(in the rows, 128 means zero)
The rows of D fall into 4 groups, which share some directions, and each row is roughly a mix of its group's hidden directions.
D:
[[180 154 131 132 134 107 118 184  91 159]
 [108 138  78  82 148 161  94 108 161 112]
 [143 106 156  91  89  96 114  86 137 173]
 [100 153 100 120 121 177 143 152 173  83]
 [116 113 195 118 156 100 104  85 106 133]
 [ 84 132  58 126 150 145 115 167 135 122]
 [160 100 117 133 116 153  94  77 176 102]
 [160 161 155 133 174 125  86 112 105 172]
 [ 79 141 180 137 117 123 145 129  67 130]
 [136  96 154 140 100  71 125 112 104 181]
 [119 159 137 173 146 125 130 187  81 146]
 [140 129 184 118 185  93 155 108 107 129]
 [181 103  65 138 126 121 118 157 125 158]
 [120 116 110 149 133 101 114 144  66 187]
 [143 147 132 154 143 121 137 180  77 178]
 [158 116 108 128 175 135  60  95 133 120]
 [126 137 126 146 129 113 159 187  84 178]
 [129 115 174 105  93 115 113  79 179 132]
 [153  86 124 105 173 110 120 144  94 180]
 [115 134 200 141 119 146 146 106  91  92]
 [137 122 152 121 132  90 127  58 168 154]
 [145 156  92 149 139 150 132 194  87 128]
 [103 142 170 147 126  94 168 147  75 152]
 [162 115 129 114 178 103 137 163 114 186]
 [162  88 123 152 103  77 115 139 132 179]
 [139  96 154 108 110 101 107  59 137 159]
 [121 178  89 137 160 149 116 174 121  88]
 [120 101 173 104 168  91 129 106  76 120]
 [197 107 166 137 132 121  97 124 115 169]
 [ 97 143 192  92 161 113 142 102 113 106]
 [103 145  55 114 122 131 102 108 145 169]
 [116 109 181 129 133  69 156 121 135 170]
 [ 85 155  65 118 133 165 119 139 158 112]
 [106  83 129 116 106 113 133  54 138 150]
 [ 92 105  66  88 158 117 130 155 138 111]
 [114 126  83 128 132 166 122 100 158  64]
 [103 151  83 124 110 162 113 115 177  83]
 [104 173  78 127 145 159 139 182 136 122]
 [137 125  70  69 149 139 113 148 103 154]
 [127  74 168 141 123 126 141  76 133  85]
 [120  84 141 118 133 143 136  47 148 130]
 [ 86 152  78 110 136 158 153 174 130 103]
 [145 171  86 143 140 175 115 173 109 109]
 [171 109 138  83 157  97  88  87 131 138]
 [134 162  63 144  98 155 124 146 155 162]
 [ 86 131 136 141 129 203 104 140 101 106]
 [156 109 168 142 109 141 121  69 174 109]
 [113 115  53 114 159 152 109 154 154 132]
 [117 169  74 100 162 139  89 123 151 154]
 [108 152  93 124 154 107 162 187  91 141]
 [107 111 102  98 114 142  81  77 131  84]
 [145 136 139 167 104 105 174 180  94 147]
 [126 111 190 125 144  82 125  83 157 139]
 [ 83 161 105  89 112 118 171 154 166 120]
 [ 71 166 123 151 107 135 149 166  90 147]
 [ 97 148 191 101 161 102 137 102  97 128]
 [127 177 130 100 112 135 144 175 181 103]
 [171  96 175 141 171 113 110  93 104 126]
 [131 166  68 115 147 137 107 168 122 169]
 [139 110 182 103 161 116  99  71 137 136]
 [ 81 180  99 104 120 113 156 171 137 139]
 [142 104 115 103 106 137  91  53 145 118]
 [ 86 137  88 110 140 175 104 110 171 103]
 [ 74 131 178 119 126 133 153 163 162  97]
 [166 104  74 111 158  90 107 160 118 149]
 [ 90 158 141  78 189 121 139 136 122 104]
 [133 111 172 114 165  86 177 118 101 154]
 [150 126 160 150 125  83 156 164  77 156]
 [127 144  78 104 122 165 109  89 181 119]
 [102 130  80 139  93 171 141 148 147  79]
 [113 162  62 107 134 171 125 141 162 124]
 [119 105 187 121 118  90 132 111 116 186]
 [110 119 171  89 155 132  93  67 125 126]
 [108 171  92 125 152 104 140 193 113 141]
 [117 157 108 141 138 180 123 186 114  89]
 [110 132  67 150  90 162 118 146 172 124]
 [183 162 103 145 161 136 101 165 111  99]
 [115 111 180 138 169  99 136 141  85 168]
 [106 106 162 113 113  88 150  79 159 166]
 [114 121  98 145 108 154  63  99 151  90]
 [168  88 133 161  65 131 123 106 151 137]
 [113 130 186 122 158  88 127 128  76 153]
 [127 146 189 136 138 143 108  61 140 126]
 [ 92 141 116 106 131 155 116  67 178 109]
 [124 131  54  94 130 134 141 161 166 133]
 [132 105 202 139 106 112 146  84 119 146]
 [144  93  81 163 101 125 119 141  77 158]
 [120 134 125  90 137 155  92  70 171 102]
 [160 116 192 160 128  80 145 128 107 145]
 [ 95 160  85 111 101 158  95 112 175 128]
 [151  99 130 138 109 177 114  92 166  80]
 [ 98 152 106 124 123 104 160 188  99 166]
 [ 98 115 186 163 101 108 152 112  95 102]
 [124 122 172 120 152  71 138 137  80 162]
 [148 111 120 124 136 145  80  71 136 179]
 [ 96 148  72 102 152 147  95 126 168 103]
 [143 127  95  97 145 161 102  97 192 120]
 [162 110  62 118 135 155 103 120 171 113]
 [183 138  87 151 146 115 118 147  79 154]
 [164 141 100  62 158 108 141 118 154 153]
 [107 126  97 156  86 168 128 114 168  82]
 [112 101 154 113 107 133 107  54 133 163]
 [ 69 167  88 134 130 137 160 160 110 110]
 [143 112 173 102 157  68 110  99 131 153]
 [143 167 110 164 159 143 135 183  90 147]
 [114 171 168 128 153  98 169 155  91 153]
 [138 121 163 103 167  87 123 135  78 168]
 [180 125 147 151 152 118  73 132  94 160]
 [144 180 120 149 144 140 139 194 105 155]
 [145 157 145 159 143 168 148 171  80 100]
 [167 102 151 106 173  72 124 132 105 152]
 [103 139  70  89 167 158 106 141 154 135]
 [159 131 109  95 114 102 129 155 168  66]
 [160  88 143 110 137  63 134 134 109 167]
 [141 122 172 136 144  83 151 142  78 171]
 [129 154 103 181 130 175 122 174  99 114]
 [115 132 134 106 122 109 144  85 202 101]
 [128 127 138 140 158  96 151 182  83 172]
 [134  91 169 112 120 109  97  60 133 141]
 [183 159  73 112 110 154  93 126 123 127]
 [118 147  84 152 137 195 113 146  94 114]
 [151  85 187 120 125  99 126  78 137 142]
 [163 109 185 130 147 102 158 162  92 114]
 [156 121  45 124 144 144 116 161 138 134]]
Each list below has two rows that fit no group; the rest each fit one group, if only roughly. Name those rows in the order they come.
  Q454: [ 89 125 125 169 140 149 136 190 100  95]
  Q647: [112 100 134 150 102 103 149 134 119 206]
  Q473: [129 138 120 134 154 113 164 159  69 179]
  Q400: [140 132 108 130 132  88 175 198 119 121]
  Q892: [132 125 120 123 148  75  97 110 108 195]
  Q696: [147  86 176 143 122  99 167 127  87 156]
  Q987: [124 123 183 151 148 119 116 133  81 183]
  Q100: [ 99 104 168 112 107  86 165 107 116 173]
  Q437: [126 113 125  97 110 116 125  80 189  86]
  Q744: [135 103  71 109  87 149 102 116 161  93]
  Q630: [ 94 191 119 127 133 117 153 183 106 129]
  Q239: [118 107 173 135 130 105 123  81 112 190]
  Q220: [143 131  76 102 181 138 110 152 170 111]
  Q260: [132 134  95 141 112 135 147 176  74 176]
 -> Q647, Q744
  Q505: [155 129 172 116 131  93 109  79 158 171]
  Q710: [115 108 151  87 135 144 137  78 146  69]
  Q35: [114 148  71  73 157 138  91 128 147 121]
  Q376: [ 85 159 123  86 133 157 102  86 148  93]
  Q446: [139 120 121 105 119 171 107  75 183 104]
  Q821: [153 165  82 133 130 118 160 193 129 124]
  Q78: [130 131 133 111 130 151  96  70 184  96]
  Q251: [129 138 113 158 114 120 154 184 104 188]
  Q522: [110 133  92 135 168 101 112 164  74 159]
  Q659: [100 173  98 151 117 113 153 189 108 118]
  Q879: [152 101 162 180  82 132 149 106 153 102]
  Q942: [ 78 163  86  82 125 151 122 141 160 118]
  Q6: [180 100 143 169 111 139  89  82 125 132]
 -> Q251, Q942
  Q794: [ 89 192  97 101 149 150 150 150 144 128]
  Q845: [ 96 172 116 135 129 166  85  96 152  90]
  Q598: [124 118 121 163 119 143 164 176  88  77]
  Q899: [139 124  85 155  62 115 145 127 171 119]
  Q778: [142 121  75 153  67 145 149 156 125 105]
  Q421: [161  89 128 164  89 138 155 165  85 120]
  Q199: [142  93 158 140 130  98 108  67 107 168]
  Q938: [134 152 141 148 136 112 156 192  99 175]
  Q850: [119 149 103  74 177 139 157 168 123 108]
  Q510: [157 153 160 139 147  82 128 139  69 157]
 -> Q899, Q510
  Q862: [118 119 105 107 150 141  60  82 110 153]
  Q546: [101 105 153 144  94  87 176 157  92 123]
  Q345: [137 140 158 148 147  98 147 153  99 197]
  Q656: [102 106 142 100 192 113 116 100  86 145]
  Q690: [150 120 125 140 103 174 124 132 190  82]
  Q22: [105 131 107 155 138 171 136 183  76 117]
  Q886: [134 147 130 131 137  86 164 205 131 122]
  Q71: [118 148 145 143  99 103 165 184 103 171]
  Q240: [162 123 176 114 152  68 117 115 103 153]
  Q216: [106 151 148 113 114 115 131 100 121 210]
  Q661: [ 96 171  82 155 151 180 146 144 124 133]
 -> Q862, Q656
  Q969: [127 143  73 147 106 148 152 174 118  81]
  Q208: [143 141 135 127 161 118 122 179  69 170]
  Q615: [131 145 202 137 151  86 142 131 103 152]
  Q37: [133 133  73 127 103 149 105 107 194 132]
  Q685: [103 123 168 107 129 121 124  74 188 113]
  Q170: [134 134 161 104 117  94 111  91 139 196]
  Q365: [103 101 202 154 134 119 126  96 101 139]
  Q988: [151 101 170  87 169  95 119  87 136 115]
  Q432: [ 92 155  90 120  89 170 127 113 153  84]
  Q578: [132 165  66 138 148 178 114 156 113 136]
 -> Q969, Q208
  Q875: [115 155  82 149 141 191 130 147 126  89]
  Q105: [138 180  71 100 133 115 132 177 129 129]
  Q825: [143 133 152 121 100 127 104  64 163  85]
  Q210: [167 145  62 109 129 135 116 135 147  80]
  Q852: [159  92 106 124  97 141 118  81 146  73]
  Q387: [150  96 138 144 144  90 121  66 107 168]
  Q748: [138 123 135 102 119  98 122  59 180 118]
  Q209: [118 160 152 144 147  88 157 180  91 154]
  Q791: [178 110 177 164 120 112 137  94 100 155]
  Q517: [149 144  92 144 110 125 157 201 125 154]
  Q634: [153  99 133 106 133 119  87  60 147 100]
  Q330: [155  96 138 141 132 153  97  93 156  66]
 -> Q852, Q791
  Q611: [111 133 110 170  85 163 137 185 137 151]
  Q107: [132 183 109 119 120 160 169 177 154 116]
  Q876: [124 145 111 160 136 141 148 180  73 166]
  Q665: [ 98 111  73 118 104 153 111 114 170  88]
  Q887: [164 119 198 134 118 109 128  79 143 125]
  Q542: [139 133 112 135 117 123 139 193  71 164]
  Q420: [112 128  57 123 125 158 146 157 143  86]
  Q79: [150  92 162 135 111 110  98  65 139  98]
  Q613: [ 95 132  81  92 133 116 141 182 112 165]
  Q900: [127 145  90 118 131 157 122 133 164  55]
  Q557: [155 111 205 154 112 107 142 102 110 133]
  Q986: [142 124  81 131 123 155  81  85 175 131]
  Q19: [141 131  58 139 125 161 130 165 111  88]
  Q728: [ 94 114 117 104 105 142 134  76 182  96]
  Q774: [138 157 116 124 137 108 162 192  91 166]
 -> Q611, Q613
  Q80: [159 141 102 169 149 162 127 178  86 117]
  Q496: [138 101 163 144 112  56 146 141 107 157]
  Q849: [143 113 156 142 175 107 126 150  59 115]
  Q152: [159 141  66 145  98 148 147 164 161 114]
  Q734: [157 106 196 126 149 116 117  80 132 149]
  Q433: [112 139 176 130 152  75 161 148  87 141]
  Q529: [118 137  52 129 102 142 169 158 121 135]
  Q866: [100  98 175 128  80  94 167 114 123 150]
  Q389: [108 156 108 150 141 197 115 163  97 117]
  Q489: [123 170  85 135 166 151 133 179  96 137]
  Q676: [129 107 118 158  83 114 152  87 187 124]
 -> Q496, Q676
  Q174: [148  70 167 126 112 119 116  77 140  97]
  Q832: [166  96 147 154 118 137 121 103 175  74]
  Q796: [128  90 181 119 148 104 121 105  72 150]
  Q616: [147  98 131 127 139 125  90  53 139  99]
  Q305: [141 127 143 139 121  83 143 186  82 163]
  Q928: [181 100 170 111 163  96 109 103 152 129]
  Q346: [146  93 180 101 135  89 156  95 133 160]
  Q915: [124 119 195 165  92 143 165 104 130 123]
  Q601: [121 155  78 142 129 170 140 185 109 105]
  Q139: [142  78 180 145  97 124 129  84  98 127]
  Q826: [ 97 108 116  85 155 120 101  61 134 121]
  Q206: [117 135  97 111 118 171 111 100 167  69]
  Q195: [175 108 109 107 158 137  86  95 152  88]
  Q545: [121 116 172 144 138  87 148 135 100 192]
 -> Q832, Q195
